In the data rows, zero lies at 4.5, halfway between 4 and 5.
Each row in the table below has a label, given by one hidden rule.
[3 6 3 5 2 3 6 3 6 6 3 6 3 8 6 3 0 3 2 7 4 3 1 8 3 2 7 6 8 8 3 2 6 6 6 4 6
 4 7 0 8 4 6 6 7 8 3 8 6 8 3 4 3 8] C
[4 6 4 5 5 2 6 4 6 5 4 6 4 4 6 3 6 3 5 4 4 4 6 4 4 3 4 5 3 4 4 6 6 6 6 4 6
 4 6 6 3 4 6 6 4 4 4 3 6 3 4 4 3 3] A
[6 5 4 4 6 3 6 6 5 3 6 6 6 3 6 4 6 6 6 4 4 6 6 3 5 4 3 3 3 3 6 6 3 6 5 3 6
 5 6 6 3 4 6 5 3 4 6 3 3 3 6 5 6 3] A
[7 4 5 3 6 4 5 7 5 2 6 5 7 3 5 4 7 7 6 3 5 7 7 2 6 4 2 2 3 3 7 6 2 5 4 5 5
 5 5 7 2 5 4 5 3 3 7 2 2 2 7 6 6 2] A
[9 1 6 3 4 8 1 9 3 0 8 1 9 5 1 8 3 9 4 5 6 9 4 5 8 8 6 1 6 5 9 3 0 2 2 7 2
 7 2 4 5 7 1 1 5 5 9 6 0 5 9 7 9 6] B
[4 5 4 4 5 4 5 4 5 5 4 5 4 3 5 4 6 4 5 3 4 4 6 4 4 3 3 5 3 3 4 6 5 5 5 4 5
 4 6 6 3 4 5 6 3 4 4 3 5 4 4 4 4 4] A
[6 4 5 4 5 5 4 6 4 3 6 4 6 4 4 5 5 6 5 5 4 6 5 5 5 5 4 3 4 4 6 5 3 4 4 5 4
 6 4 5 4 5 4 4 4 4 6 4 3 4 6 5 6 4] C
[3 4 5 5 4 5 4 3 5 6 3 4 3 5 4 5 4 3 5 5 4 3 4 5 3 5 5 6 5 5 3 4 6 4 5 4 4
 3 4 4 5 5 4 4 5 5 3 5 7 5 3 4 3 5] B
[6 5 4 4 6 4 5 6 5 3 5 5 6 3 4 4 6 6 5 3 5 5 6 3 6 4 4 4 3 3 5 5 4 4 4 4 5
 5 4 6 3 4 5 5 4 3 5 3 4 3 5 5 6 4] A
[6 4 5 4 2 4 5 6 5 2 6 4 6 8 4 4 1 6 2 7 4 7 2 8 6 4 7 3 8 7 6 1 2 5 4 5 5
 5 5 1 8 4 5 4 6 7 7 8 3 8 6 6 6 8] A
[5 2 6 4 4 6 3 5 3 4 5 2 5 5 3 7 4 6 4 5 6 5 3 5 5 6 5 4 5 5 5 4 4 3 4 5 2
 5 3 3 5 5 2 3 5 5 6 5 4 5 5 5 5 5] C
[5 6 4 4 6 3 6 5 6 4 5 6 5 3 6 3 6 5 6 3 3 5 6 3 5 3 3 4 3 3 5 6 4 6 5 4 6
 5 6 6 3 4 6 6 4 3 5 3 4 3 5 5 5 3] A
[4 6 4 4 5 3 6 5 5 5 4 6 5 4 6 3 5 4 5 4 3 4 5 4 5 3 4 5 4 3 4 5 5 6 5 3 6
 4 6 5 4 4 6 6 4 3 4 3 5 4 5 4 4 4] A
[5 6 4 4 6 3 6 5 5 5 5 6 4 3 6 3 7 4 6 3 4 5 6 2 4 3 3 4 2 3 5 6 4 6 6 4 6
 5 6 7 3 4 6 5 3 3 5 2 5 2 5 5 4 2] A
[3 7 4 5 7 3 6 3 5 6 4 7 3 3 6 3 6 3 6 3 3 3 6 2 4 3 3 6 3 2 3 6 6 6 6 4 7
 4 7 6 3 3 6 6 3 3 3 2 5 3 3 3 3 2] B
[4 3 6 4 3 6 3 4 4 5 4 2 4 7 3 6 2 3 3 5 5 4 2 6 4 6 6 6 7 6 4 4 5 3 4 6 3
 4 3 3 6 6 2 3 6 7 4 7 5 7 4 4 4 6] C
[4 6 4 4 5 3 6 4 5 5 4 6 4 3 6 3 6 5 5 4 3 4 5 3 4 3 3 5 3 4 4 5 5 5 5 3 6
 5 6 6 4 4 6 5 4 3 4 3 5 4 5 5 4 3] A
[8 1 7 2 4 8 1 8 2 1 8 1 8 5 2 8 4 8 5 4 7 9 4 5 7 7 4 1 5 5 8 5 1 2 3 7 1
 7 1 4 5 7 1 2 5 5 9 5 0 5 9 6 9 4] B
[6 6 4 3 6 3 6 6 5 3 6 6 6 3 5 3 6 6 6 3 4 6 6 2 6 4 3 3 3 3 6 6 3 5 5 4 5
 5 6 6 2 4 6 5 3 2 6 3 3 2 6 6 6 3] A
[5 7 4 4 6 3 7 4 5 4 4 6 4 3 6 3 6 5 6 3 3 5 6 3 5 3 3 5 3 3 5 6 4 6 5 4 5
 4 6 6 3 4 6 6 3 3 4 3 5 3 5 4 4 3] A
[3 3 5 6 3 5 3 2 4 7 3 3 2 6 3 6 3 3 3 6 6 2 3 6 4 6 6 7 6 6 3 3 6 3 4 5 3
 3 3 3 6 5 3 3 6 6 3 6 7 7 3 3 3 6] C
[5 6 4 4 6 3 6 5 6 4 5 6 5 3 6 3 6 5 6 4 4 5 6 3 5 3 3 4 3 3 5 6 4 6 5 4 6
 5 6 6 3 4 6 6 3 4 5 3 4 3 5 5 5 3] A
[7 5 4 3 6 4 5 7 4 2 6 5 7 3 5 4 6 7 5 3 4 7 6 3 5 4 4 2 3 3 7 5 2 4 5 4 5
 6 5 6 4 4 5 5 3 3 6 3 2 3 6 5 6 3] A
[4 6 4 5 6 3 6 4 5 5 4 6 4 3 6 3 6 4 5 4 4 4 6 3 4 3 3 5 3 4 4 6 5 6 5 4 6
 5 6 6 3 4 5 6 3 4 4 3 4 3 5 4 4 4] A
[4 3 5 5 3 6 3 4 4 5 4 3 4 7 4 6 2 4 3 6 5 4 2 7 5 6 7 5 7 6 4 2 5 4 4 6 3
 4 3 2 7 5 4 3 7 6 4 7 5 7 4 5 4 7] C
[0 6 3 6 0 2 7 0 6 9 1 6 0 9 7 2 0 0 0 8 3 0 0 9 2 3 8 9 9 9 0 0 9 6 6 3 7
 2 6 0 9 3 6 6 8 9 0 9 9 9 0 3 0 9] A
[4 2 5 5 3 7 2 4 4 5 4 2 4 6 3 7 2 4 3 5 5 4 2 7 4 6 6 5 6 5 4 3 5 3 3 5 3
 5 2 3 7 6 2 2 6 6 4 7 5 6 4 5 4 6] C
[5 5 4 5 5 4 5 5 5 4 4 6 4 4 5 3 6 5 5 4 4 4 5 4 5 3 4 4 3 4 4 6 4 5 5 4 5
 4 6 5 4 4 6 6 4 3 5 3 4 3 5 4 4 3] A
[3 5 4 5 4 4 6 3 5 6 4 5 4 4 6 3 5 4 5 5 4 4 6 4 4 4 4 5 4 4 4 5 5 5 5 4 5
 4 5 4 4 4 5 5 4 4 4 4 5 5 3 4 4 4] A
[5 6 4 5 7 3 6 5 6 4 5 6 5 2 6 3 7 5 6 3 4 5 7 2 5 3 3 4 2 3 5 7 4 6 5 3 6
 5 6 7 2 4 6 6 2 2 4 2 4 2 5 4 4 2] A
[4 6 4 5 5 3 6 4 6 5 5 6 4 4 6 3 5 4 5 4 3 4 5 4 4 3 4 5 4 4 4 5 5 6 5 4 6
 4 6 6 4 4 6 6 4 4 4 4 5 4 4 4 4 4] A
[3 6 3 5 6 2 7 3 6 6 3 7 3 2 6 2 6 2 6 3 3 3 6 3 4 3 3 6 3 3 3 6 6 6 6 3 6
 4 6 6 3 3 7 7 3 3 3 3 7 3 3 3 3 3] B
[2 3 5 6 2 5 4 2 4 7 3 4 2 7 4 6 2 1 2 6 5 2 2 7 2 6 6 7 7 6 2 3 8 4 4 5 3
 3 4 2 7 5 4 4 6 6 2 7 8 7 2 3 2 7] C
[4 3 6 6 3 6 3 3 4 6 4 3 3 6 2 6 3 3 4 6 5 4 3 6 4 6 6 6 6 6 3 3 6 3 3 5 3
 4 3 3 5 6 2 3 6 6 4 6 5 6 4 4 4 6] C
[7 2 6 4 4 7 2 7 2 2 6 1 7 5 2 8 4 7 4 5 6 7 4 5 6 7 5 2 5 5 7 4 2 2 3 6 2
 7 2 4 5 6 2 2 5 5 7 5 2 5 7 6 7 5] A
[5 6 4 4 5 4 5 4 4 4 5 5 4 4 5 4 5 5 5 4 4 4 5 3 5 4 4 5 4 4 4 5 5 5 5 3 5
 4 5 5 4 4 5 5 3 4 5 4 4 4 4 4 4 4] A
[4 4 5 5 1 5 4 4 4 5 4 4 4 8 4 5 1 4 2 6 5 4 2 7 4 5 7 5 8 7 4 2 5 4 5 5 4
 4 4 1 8 5 4 4 7 7 4 8 5 8 4 4 4 8] A
[2 6 4 6 5 3 7 2 6 7 3 6 2 4 6 3 5 2 5 4 3 2 5 4 3 3 4 7 4 4 2 5 7 6 6 4 6
 3 6 5 4 3 6 6 3 4 2 4 7 4 3 3 2 4] B
[5 6 4 5 6 3 6 5 5 4 4 6 5 3 6 3 6 5 5 4 4 5 6 3 4 3 3 4 3 4 5 5 4 6 5 4 5
 5 5 6 3 3 6 6 3 3 5 3 4 3 5 4 5 3] A
[4 6 4 5 6 3 6 4 5 5 4 6 4 3 6 3 6 4 6 3 4 4 6 3 4 4 4 5 4 3 4 6 5 6 6 3 6
 4 6 6 3 4 5 6 3 4 4 3 5 4 4 5 4 4] A
[4 7 3 5 5 3 6 4 6 5 4 6 4 3 6 3 5 4 5 4 3 4 5 4 4 2 3 5 3 4 4 6 5 6 5 3 6
 4 6 6 3 4 7 6 3 4 4 3 5 4 4 5 4 3] A
[3 3 6 5 3 6 3 3 4 7 3 3 3 6 3 6 3 3 4 6 6 2 3 6 3 7 6 7 6 7 3 3 6 3 4 6 4
 3 3 3 6 6 2 3 5 5 3 6 6 6 3 4 3 6] C
[3 6 4 6 5 3 6 2 5 6 3 6 3 4 6 3 5 3 5 4 4 3 5 4 4 4 4 6 4 4 3 5 6 6 4 4 6
 4 5 5 4 4 5 6 4 4 3 4 6 4 3 4 3 4] B
[6 4 5 3 4 5 4 6 5 3 5 3 6 5 4 5 4 5 4 5 5 6 4 5 5 6 4 3 5 5 6 4 3 4 4 5 3
 6 3 4 5 5 3 4 5 5 6 5 3 5 6 6 6 5] C
[5 6 4 4 6 3 6 5 5 4 5 6 5 3 6 3 6 5 6 3 4 5 7 3 5 3 4 4 3 3 5 6 4 5 5 3 6
 5 6 6 3 4 6 5 3 3 5 3 4 3 5 4 5 3] A
[7 5 4 3 5 4 5 7 5 2 7 5 7 3 5 4 5 7 5 4 4 8 5 4 5 4 4 2 4 4 7 6 2 5 4 4 5
 6 5 6 3 4 5 5 3 4 7 4 2 3 7 6 7 4] A
[3 3 6 5 3 6 3 3 4 6 3 2 3 6 3 6 3 3 3 6 6 3 3 7 4 6 5 6 6 6 3 4 6 3 3 6 3
 4 3 3 6 6 3 3 6 5 3 6 6 6 3 3 3 6] C
[1 7 2 7 5 1 7 1 6 8 2 8 1 3 7 2 6 1 6 3 3 2 6 3 3 2 3 8 3 3 1 6 8 7 6 3 7
 2 7 6 3 3 7 7 3 4 1 3 8 3 1 3 1 3] C
[4 3 6 4 3 6 2 4 3 5 4 3 4 6 3 6 3 4 4 5 5 4 2 7 4 6 5 5 6 6 4 3 5 2 4 6 2
 4 2 3 7 6 2 2 6 6 4 6 5 6 4 5 4 7] C
Here are more rows. What is the label of each one?
[5 6 4 4 6 3 6 5 5 4 5 6 5 3 6 3 6 5 6 4 3 5 5 3 5 3 3 4 3 3 5 6 4 6 5 4 5
 5 5 7 3 3 6 5 3 3 5 3 4 3 5 5 5 3] A
[6 6 3 4 5 3 6 5 6 4 5 6 5 4 6 3 5 5 5 3 4 5 5 4 4 3 4 4 4 4 5 5 4 6 5 3 6
 5 6 5 4 4 6 5 4 4 5 4 4 4 5 4 5 4] C
[4 2 6 5 4 6 2 4 3 5 4 2 4 6 2 7 4 4 4 5 5 5 3 6 4 6 5 5 6 5 4 3 5 3 3 6 3
 4 3 4 6 6 3 2 6 5 4 6 5 6 4 4 4 5] C
[4 6 3 4 6 3 6 3 6 5 4 6 4 2 6 2 7 4 6 3 3 5 6 2 4 3 3 5 2 3 4 6 5 7 6 3 6
 4 7 6 2 3 6 6 3 3 4 2 5 2 4 4 4 2] A
[4 5 4 5 5 4 5 5 4 4 4 5 5 4 4 4 5 4 4 4 4 5 5 4 5 5 4 4 4 3 5 5 5 5 4 5 5
 5 4 5 4 4 4 5 4 4 5 4 4 4 5 4 4 4] C
[4 6 3 4 6 3 6 4 6 4 4 7 5 4 6 2 6 5 5 4 3 4 7 3 4 2 4 4 3 4 5 6 5 6 5 3 6
 5 6 6 3 4 6 6 4 4 4 3 5 3 4 4 5 3] A
[5 2 6 4 4 7 2 5 4 4 5 2 5 5 3 7 4 6 4 5 6 5 4 5 4 7 5 3 5 6 6 4 3 2 4 6 3
 5 2 4 5 5 2 2 5 5 5 5 4 5 5 4 5 5] C
[2 4 6 5 2 5 3 2 3 7 3 4 3 8 4 5 2 2 2 6 5 3 2 7 4 5 6 7 8 7 2 2 6 4 3 5 4
 3 4 2 7 5 4 4 7 7 2 7 7 7 3 4 2 7] C
[8 1 7 3 3 9 1 9 2 1 7 1 8 4 1 8 5 8 4 5 6 8 4 5 6 8 5 1 5 4 9 4 0 1 2 7 1
 7 1 5 5 7 1 1 5 5 8 5 1 5 8 6 8 5] B
[5 6 4 4 7 2 6 5 5 4 5 6 5 2 5 3 6 5 6 4 4 5 7 3 5 3 3 4 2 3 5 6 4 6 5 4 5
 5 6 6 2 4 6 6 3 3 5 3 4 2 5 4 5 3] A
[6 5 5 4 4 4 5 5 5 4 5 5 6 4 5 4 5 6 5 4 4 5 4 4 5 4 5 3 4 5 6 5 3 4 5 5 5
 5 5 5 4 4 5 5 4 4 5 4 3 5 6 5 6 4] C
A new table starts here. Its rows get labels from a new hidden rule, each label after its row.
[6 5 5 4 4 4 6 4 5 6 4 4 6 5 5 5 3 3 7 7 4 5 4 5 5 4 4 5 5 4 5 4 5 4 2 3 5
 6 4 3 3 3 6 5 5 3 4 3 6 6 6 5 4 5] 1
[6 5 4 3 4 4 6 4 5 5 5 3 4 6 5 3 4 4 5 5 3 4 4 5 4 2 4 6 5 3 5 5 4 4 3 3 7
 6 5 6 3 3 7 3 4 4 4 4 6 6 6 5 3 3] 1
[7 5 4 5 5 3 5 4 6 6 4 3 6 6 6 4 3 4 6 5 3 3 5 5 4 3 5 4 5 3 6 5 4 2 3 3 7
 5 4 3 4 3 8 4 5 4 4 3 6 6 6 5 4 5] 1
[5 6 4 5 5 4 4 4 3 4 3 3 5 6 5 5 5 4 6 5 4 5 5 5 4 4 6 4 6 5 6 5 5 4 2 2 6
 3 5 5 3 4 7 3 5 4 5 2 7 7 6 3 6 7] 3
[5 3 3 4 4 5 4 6 6 6 4 1 4 6 5 4 5 6 6 5 3 3 7 5 5 3 2 4 6 5 3 5 2 4 2 3 5
 5 6 5 4 4 6 3 5 3 2 3 7 7 5 5 5 4] 1
[6 3 3 1 3 3 6 5 6 3 7 3 5 8 6 6 5 3 5 4 3 5 4 4 4 3 4 4 1 4 5 6 4 6 3 3 5
 7 6 4 3 4 4 4 4 4 3 3 6 5 4 7 3 3] 2
[5 4 2 4 2 2 5 6 5 6 4 3 7 6 7 6 4 5 7 5 3 3 2 2 4 6 4 3 4 3 6 5 5 5 3 4 6
 5 4 3 3 5 5 4 4 6 7 4 5 4 4 3 3 4] 3
[3 1 2 2 2 3 4 4 4 6 5 5 6 6 7 5 6 5 7 6 4 4 3 2 6 5 4 5 4 3 5 5 5 4 4 4 5
 4 4 3 3 4 4 3 3 4 4 5 4 4 5 6 4 4] 2
[2 1 1 3 4 4 5 4 3 2 5 2 4 5 6 6 8 6 6 5 6 5 4 2 6 6 5 6 4 3 3 7 4 6 4 5 5
 4 4 4 3 4 2 4 3 3 3 5 5 5 3 5 5 4] 2
[3 4 3 6 5 4 5 6 4 6 5 6 6 5 5 5 3 3 6 4 6 6 3 3 6 7 6 3 4 4 6 4 6 3 5 4 5
 4 3 4 4 5 5 5 3 5 5 4 6 7 6 4 2 4] 3
[5 4 4 3 3 3 6 5 6 7 6 5 6 6 5 3 3 4 5 3 5 5 3 3 6 6 5 3 2 2 6 4 4 3 5 4 5
 5 6 6 5 4 7 3 4 5 4 4 3 5 5 5 2 2] 1
[5 4 3 4 3 3 7 6 5 2 4 3 4 3 5 4 6 5 6 5 5 5 3 2 8 7 6 5 4 2 5 6 5 6 4 5 6
 5 3 3 3 3 5 4 5 5 6 6 4 3 3 3 4 2] 3
[4 3 3 4 5 5 7 4 6 5 5 3 5 3 4 2 4 6 5 4 5 4 5 3 7 6 4 3 5 4 3 5 4 5 3 6 5
 3 4 4 4 4 6 3 4 4 3 6 3 2 5 5 3 1] 1
[6 7 4 6 4 7 5 5 2 7 5 5 6 3 4 4 2 2 5 4 7 7 4 4 6 7 5 4 6 6 5 4 6 5 3 6 4
 4 3 5 5 4 6 4 4 4 7 5 4 4 5 3 4 4] 3
[7 7 6 4 6 7 3 3 2 1 3 7 5 3 1 4 4 3 3 6 8 7 5 6 2 5 6 5 6 9 5 4 4 7 5 5 1
 6 5 5 7 6 3 5 3 2 6 4 5 5 5 5 4 6] 2
[4 7 8 8 5 6 1 4 2 3 4 6 1 2 2 5 6 6 3 3 7 7 8 7 0 2 3 8 8 9 1 4 4 2 3 4 2
 4 4 4 7 7 3 4 3 4 4 5 5 5 5 6 8 6] 2
[6 5 5 4 2 3 6 5 5 6 4 4 6 5 6 5 2 3 6 6 5 6 3 4 5 4 5 4 5 3 6 4 5 5 3 3 6
 6 5 4 2 3 6 6 5 3 4 2 5 6 6 5 2 4] 1
[6 5 5 4 3 3 5 5 6 7 5 4 6 5 5 4 3 3 5 6 4 5 3 5 4 3 4 5 4 4 6 4 4 3 3 3 6
 6 6 3 3 3 7 5 5 4 2 3 5 6 7 6 2 3] 1
[6 4 4 0 3 3 6 5 6 1 6 2 5 7 6 5 5 5 4 5 3 4 4 4 4 2 3 6 4 3 4 6 4 5 2 3 6
 8 6 6 3 3 4 5 5 4 1 3 5 4 3 7 4 2] 1
[6 5 4 1 3 3 7 5 4 2 5 3 6 6 6 5 5 3 5 5 4 6 3 4 5 4 5 5 3 3 7 6 5 6 3 3 6
 7 6 4 3 3 5 5 4 5 4 4 6 5 4 7 3 4] 1
[6 7 5 6 3 3 7 5 3 4 1 3 6 3 5 6 5 3 6 6 4 3 4 3 4 6 6 4 5 4 7 5 6 5 4 3 6
 3 4 3 4 3 5 6 6 5 8 3 6 5 5 1 4 5] 3
[5 4 3 3 2 3 7 6 5 5 4 3 6 7 5 4 4 4 6 6 5 4 2 3 5 5 4 4 3 3 5 4 5 4 3 3 6
 5 4 4 3 3 5 5 5 5 3 3 6 6 6 6 3 3] 1
[6 5 3 5 3 3 7 6 4 5 3 4 6 6 4 5 4 3 6 6 5 5 2 3 5 6 5 3 4 3 5 5 5 4 4 3 6
 5 5 4 3 3 6 5 5 4 4 3 6 6 5 5 2 4] 1
[5 5 4 4 3 3 7 5 4 4 3 3 6 7 5 4 4 3 5 7 6 6 2 4 5 6 5 3 3 4 6 5 6 5 4 3 6
 6 5 4 3 3 5 5 5 4 4 2 6 6 5 5 2 5] 1
[6 5 4 7 4 3 6 5 4 4 2 3 6 4 5 5 4 3 6 7 5 3 4 3 6 6 6 4 6 4 6 5 5 5 4 3 6
 5 4 4 3 3 6 5 5 4 6 3 6 6 5 2 3 5] 3
[6 5 3 6 4 3 6 5 4 4 3 2 7 4 5 5 3 4 5 7 5 4 3 4 6 5 5 4 6 4 5 5 3 5 4 3 7
 5 5 4 4 2 5 6 5 4 4 2 7 6 5 3 3 4] 1
[5 5 5 4 3 3 6 5 5 5 5 3 6 6 5 3 3 4 4 7 5 4 3 4 6 4 3 3 6 4 5 5 3 4 4 3 7
 6 6 4 3 3 6 5 5 4 2 2 7 7 6 4 3 3] 1
[7 7 5 6 4 3 6 4 5 5 4 5 6 5 5 4 3 3 5 6 5 6 4 5 5 4 5 3 5 5 7 4 4 4 3 2 6
 5 5 4 3 3 6 5 4 3 4 2 6 7 6 3 2 5] 3
[6 7 5 5 4 3 6 5 4 5 4 4 5 5 5 5 3 2 5 6 4 6 4 5 5 4 6 5 5 4 7 5 6 4 3 3 7
 5 4 5 3 3 6 5 4 3 6 2 6 6 6 4 2 5] 1
[6 6 5 5 4 3 5 4 5 4 4 3 5 6 5 4 4 3 5 6 4 5 5 5 5 4 5 4 5 3 7 6 5 3 2 2 6
 5 4 4 4 3 7 4 5 4 4 3 7 7 6 4 4 5] 1
[5 4 4 4 5 3 5 6 6 5 4 1 5 6 6 3 5 5 6 5 4 5 6 5 5 2 3 4 6 4 4 5 3 4 2 2 5
 5 4 4 3 3 6 3 6 4 2 3 7 6 6 5 4 4] 1
[5 5 3 0 4 3 5 5 6 2 6 2 4 8 6 4 6 5 5 5 4 4 4 6 4 1 3 5 4 3 4 6 4 5 2 3 5
 7 7 6 3 3 4 3 4 4 1 3 6 5 4 7 4 3] 1
[6 5 4 3 3 2 6 5 5 3 6 3 6 5 6 4 4 3 5 7 4 4 2 1 6 6 4 4 4 2 6 5 5 6 5 4 6
 6 4 5 3 4 4 6 6 5 6 3 5 4 5 4 4 3] 2
[3 6 4 4 4 2 4 3 4 4 6 5 4 5 3 6 8 5 5 4 4 5 1 2 5 6 6 4 3 6 8 6 5 7 7 6 4
 3 3 8 6 6 2 6 6 5 7 6 3 2 0 3 3 6] 2
[0 4 4 5 4 3 3 5 3 4 6 8 3 3 2 5 7 9 2 3 4 5 4 4 4 3 4 5 4 9 5 4 5 4 8 7 3
 1 3 5 7 6 3 5 4 5 5 8 1 2 2 3 3 5] 2
[0 5 4 6 5 4 3 3 2 4 4 8 3 1 2 6 7 9 1 3 5 4 5 7 4 6 4 6 6 9 5 5 5 4 9 7 3
 2 3 5 4 5 3 5 3 4 5 9 3 3 3 0 5 4] 3
[1 4 4 2 4 7 3 5 4 0 5 6 2 2 2 4 7 9 1 3 5 6 5 7 6 6 5 7 5 6 3 6 3 4 8 7 4
 4 4 5 5 3 2 4 2 4 2 9 4 3 2 5 5 3] 2
[4 3 6 5 4 8 3 5 6 9 6 8 4 4 2 1 2 5 2 3 5 6 4 6 5 5 5 5 4 4 3 2 5 3 6 8 5
 4 4 2 7 7 5 5 4 4 5 6 1 3 4 5 3 4] 2
[4 5 6 6 8 7 3 5 6 6 6 5 3 3 2 2 3 3 3 2 6 4 6 5 5 5 5 5 5 5 3 3 6 6 6 8 3
 3 3 4 7 7 3 7 5 7 7 5 1 0 0 2 5 6] 3
[3 3 8 5 7 6 2 4 7 6 7 6 3 4 3 2 3 4 3 2 5 3 6 4 4 4 3 5 5 5 1 3 5 5 6 8 2
 3 4 4 7 8 3 6 7 7 4 5 1 0 0 4 5 4] 2
[4 4 5 5 7 7 2 5 5 4 7 6 3 4 3 3 4 5 2 2 5 4 5 4 4 5 4 6 4 5 2 4 6 6 6 8 3
 3 3 4 7 9 3 6 5 7 5 6 0 0 0 5 6 5] 2
[6 5 5 5 8 7 3 4 3 5 4 7 3 3 2 3 3 5 4 4 4 6 5 5 5 7 6 6 5 6 3 4 6 5 6 8 1
 1 4 4 5 7 4 5 6 6 5 7 2 2 4 3 5 5] 3
[4 6 6 4 8 8 2 3 5 5 6 7 4 5 3 2 3 4 4 2 4 6 5 5 5 6 5 5 5 5 5 5 6 5 7 8 3
 2 4 6 6 8 3 4 6 5 5 6 2 3 3 5 5 6] 2
[6 6 6 6 8 7 4 2 3 4 4 4 5 3 3 2 2 4 5 6 6 4 6 4 5 5 5 5 6 5 4 5 5 6 6 7 1
 1 3 4 7 8 5 6 6 6 5 5 5 5 5 2 5 5] 3
[5 8 9 9 7 6 4 4 3 5 4 6 3 1 4 4 3 3 5 5 6 7 7 5 4 4 3 4 7 6 5 5 5 3 5 4 2
 2 4 6 7 7 5 5 4 6 6 5 6 5 5 4 7 7] 3
[5 7 7 7 7 7 2 3 3 3 4 7 1 0 3 7 6 6 2 1 5 4 8 8 2 3 4 5 4 5 4 4 5 5 5 6 2
 4 6 6 7 6 1 5 5 6 6 6 6 5 4 4 7 7] 2
[5 5 6 6 6 6 4 3 3 1 3 4 1 3 6 7 8 8 0 0 4 3 7 7 2 3 2 5 3 3 0 5 5 5 4 5 5
 7 6 8 7 5 1 6 5 7 5 5 5 6 6 8 7 4] 2
[2 5 5 7 5 7 3 4 2 3 2 4 4 4 8 7 5 6 0 3 4 1 6 7 2 3 2 4 5 4 1 3 5 4 5 4 2
 6 5 5 6 6 4 5 4 8 8 6 4 6 7 5 8 6] 2
[5 7 5 7 5 4 5 4 4 6 2 5 4 4 4 5 4 3 5 7 5 6 5 6 3 5 5 7 7 5 7 5 4 3 2 4 4
 2 3 4 4 5 6 6 5 4 7 2 6 5 5 2 6 8] 3
[6 6 4 3 6 6 3 3 3 5 5 4 2 5 4 5 6 4 5 4 3 7 6 6 2 1 5 7 5 4 7 4 4 5 1 4 6
 4 5 5 5 4 3 5 4 4 8 4 7 5 4 4 5 7] 2
[4 4 4 4 5 6 3 4 5 2 5 2 1 4 5 7 8 6 3 1 1 3 8 6 2 1 3 7 6 4 5 6 3 5 2 4 6
 5 4 7 5 3 1 5 5 5 6 5 7 5 2 2 6 4] 2
Which label does each new row get?
[6 5 5 4 3 3 7 6 5 5 5 4 7 5 5 3 3 4 6 6 4 3 3 2 4 5 4 4 4 3 3 5 4 6 4 4 7
 5 4 4 2 3 6 4 5 5 4 4 3 3 5 4 4 2]: 1
[6 4 4 4 1 1 6 5 5 7 5 4 6 3 6 5 3 5 6 5 3 3 4 2 5 6 5 3 3 1 6 5 4 5 5 3 6
 5 4 3 4 3 4 4 6 4 5 5 4 2 4 2 4 3]: 3
[2 5 3 5 5 4 5 4 2 3 2 6 4 1 5 6 7 6 5 5 4 4 3 5 7 8 7 5 3 5 7 7 5 4 7 5 4
 4 3 4 3 3 4 3 5 4 6 8 4 4 4 2 4 4]: 3
[3 3 3 4 5 6 4 4 3 3 3 6 5 4 6 6 6 5 7 4 5 4 6 5 4 5 5 3 5 7 4 3 5 5 4 3 2
 3 4 6 5 5 4 3 3 3 5 3 5 5 6 3 8 8]: 3
[2 3 4 4 5 3 5 2 5 5 6 5 5 3 5 5 6 5 5 5 5 5 2 2 7 7 4 3 4 4 6 5 4 5 8 5 5
 4 3 4 4 4 4 4 4 2 4 8 4 3 6 3 3 3]: 3
[5 6 5 6 4 3 6 5 3 1 2 2 5 2 5 7 5 3 6 6 5 4 3 2 6 9 6 6 4 3 8 6 5 6 6 5 6
 3 4 4 3 3 4 6 5 3 7 4 6 4 5 2 4 4]: 3
[2 3 2 4 4 3 4 4 3 6 5 5 5 7 7 8 5 4 5 3 2 2 6 5 3 3 5 3 3 4 3 4 4 2 3 3 4
 5 4 4 4 6 5 3 2 6 7 5 4 6 5 5 4 4]: 2
[5 5 5 7 7 6 4 4 5 7 5 6 4 3 3 4 3 3 5 5 6 3 5 3 5 6 5 3 5 3 4 4 6 5 6 6 3
 1 3 4 4 7 6 4 5 7 7 6 1 2 3 3 4 5]: 3
[0 4 5 4 3 6 1 1 5 5 6 6 4 7 6 7 6 7 1 2 6 3 8 7 2 2 1 5 4 5 0 4 4 4 4 6 4
 4 5 5 5 6 2 3 1 7 6 6 3 3 2 8 7 5]: 2
[5 6 6 5 6 6 4 5 5 6 6 4 5 3 4 3 3 2 5 4 6 5 5 3 6 6 5 4 5 4 4 3 7 6 5 6 4
 2 4 5 4 6 5 3 5 6 7 5 2 1 3 2 4 5]: 3
[5 4 5 5 4 5 6 5 5 4 3 2 6 4 5 5 3 3 6 6 6 4 5 2 7 6 5 3 5 3 4 5 4 5 6 4 6
 6 4 4 4 3 6 5 5 3 3 4 7 6 5 3 4 2]: 3
[5 4 4 2 6 5 3 5 5 3 6 7 3 3 2 5 5 4 5 3 3 5 3 4 5 5 6 4 2 5 5 5 6 6 8 6 4
 4 4 5 4 6 4 4 5 7 6 8 1 1 0 6 5 5]: 2
